The rows below come in pairs that one turn or mirror swaps. Which row does each named row swap with?
bezu: [  4  -2   4  -2  -5   1  -3  18  14   0  -9   3 -11  10   5   9]
lerov: [ -2 -11   1   1  -6  -4   3  22  15  -2 -14   0 -11  13   2  -2]
midob: [  4  -3   2   2   1  -1   1   7  14   3  -4 -15  -2   3   6  -7]
sili: [  0  -3   4   7  -9  -1   9   4  23  -1  -9   6 -20   7  -1   5]
fab: [-11  -5   2  -5 -13   8   1   0   0  -3 -12  -7  -4  -6  -7   3]
Sose: [ -5  -9   4   1  -3   1   0   7   9  -4 -15   1 -10  -9 -22   5]
vazor: [12  5  2  3 -7  7  3  2 12 -5 -8 -6 -3  2  1 -4]
Veron: [  5  -3   5   4  -5  -9   0   6  14  -1 -17 -10  -4   2 -20  -6]
soval: [  7  -5  -4   9  -6  -4   4   5  12  -2 -18 -13  -1   7  -1  -8]
mana: [ -5  -5   2   5  -9  -1  10   4  21  -5  -8   7 -15   7 -11   8]
tol: [ -5 -13   4   4   5  -5   5  -5  16  -3 -12  -1  -7 -10   0  -2]
nus: [ -3  -1   3   4 -13   1   1  20  12  -3 -16  -7  -9 -15  -6  -3]
Fitan: [ -4  -1   3   2   2  -2  -1  -1  14  -3 -15   0  -9  15  -6  12]
ruzod: [ -4   2  14  -1  -7  -7  -1   6  20   9 -13 -10 -18  -5  -5   5]
lek: [ -5 -21   2   0  -4   0   5   0  12  -1 -19  -2 -13  -9  -4  -7]
vomov: [ -3 -10   3  -2  -5   0   4 -13  13  -2 -10  -9  -8  -1 -11   1]
tisir: [ -3   3   6   5  -8   0  -1  -3  13  -5  -9  -6  -5  -9 -11  14]
dev: [ -8 -19   3   1  -3  -1  -3  13   6  -5  -9  -9  -3  -3   4  -5]
gab: [  4  -5   9   6 -12  -1  -3  -4  17   1  -3  -6  -9   7 -14   1]
gon: [ -7   6   2  -6  -4  -1  -2  12   7  -4 -18   2 -20  -8  -4  -2]
gupo: [ -5  -4  -2  -2  -1   9   0   9   8  -8 -11   2  -9   0  10   7]
dazo: [ -3 -10   5  -1 -12  -5  -2  19  13   3 -13  -5  -9   6   5 -12]
Ziv: [ -7  -1   3   0  -9  -8   7   8  21   0 -14   0 -17   0 -20   5]
gufe: [ -4   7   2   3  -9  -2   2  13  13  -1 -15   1  -9  -4  11   8]
fol: [ -6  -8   2  -1  -3   0   0  -6  10  -1 -15   2  -8 -11 -15   8]
Domur: [  0  -6  -2   4  -4  -4   2  10   8  -4 -21 -13  -4   2   6 -12]
pur: [ -3   3   4   2  -8  -2  -2  -1   9  -5  -5 -10 -14   4   3 -14]
Zon: [ -3  10   5   1 -15   0   3   3  13  -1 -13   8  -8  -3   3   1]
Duna: [  6 -12  -2  -1 -12   5  -7   5  12  -3 -10  -4 -14   5   8   5]
tata: [ -8  -2   6  -6  -7   4   0  -3   3  -2  -8  -4  -2  -7 -13   2]
kav: [  0  -5   3   9 -10  -8   1   1  20   0  -9  -6 -13   9 -18  -3]
mumi: [ -2 -21   3  -3 -11  -2   3  -5  13   1 -18  -5  -9  -3  -9  -4]
tupes: [ -7  -1  10  -6   1  -3   2   4   7   3  -9 -10   2  -8  -9   3]
Soget: [ -2   3   2   1 -14  -1  -1  10  13  -2 -10  -9 -14  11 -20   0]
fep: [ -4   2   2   6 -11  -3   4  12  11   1 -17   2  -4 -12   1  12]
musek: [ -4  -3   4   3  11   1   6  -1  13  -8 -14 -12 -11  -1  -8  -2]
niz: [ -4 -13   5   0 -10  -4   0  11  13  -2  -6 -16 -10   4  10  -1]
Velub: [  3  -6   2   6  -5  -8   0   8  26   2 -16  -2 -22   3  -4   4]
zasin: [ -1   3   2   2  -4  -3  -1  11  14  -1 -12 -18 -13   9 -13   8]
rabam: [ -7 -15   4  -2  -6   4   0   5   7  -3 -10  -1  -4  -2  12   6]
Patav: [ -2  -4   2  -9   3   0   7  19  10  -4 -14   2  -8   1   4   5]
Rotaf: [ -4  -6  -6   5 -11   1   0   6   9  -9 -22 -10 -10   0  -4 -14]
Balu: [ -3   4   3  -1 -14   0   5  12  11   0 -11  -4 -10  15 -14  -4]
lur: [ -4   0  -1  -1   0   1  -1  22  14   3 -14  -7 -12  -9   1   8]
fomed: [ -7 -11   2   1  -3  -5   4  19  12  -4  -8   8  -5  -2  -1  -7]
Vodu: [-17 -14   9   3  -6 -11  -4   5  11   3 -17  -8  -6  -1  -9   0]

Patav pairs with niz
Vodu pairs with Fitan
fep pairs with soval
Velub pairs with tol
tupes pairs with zasin

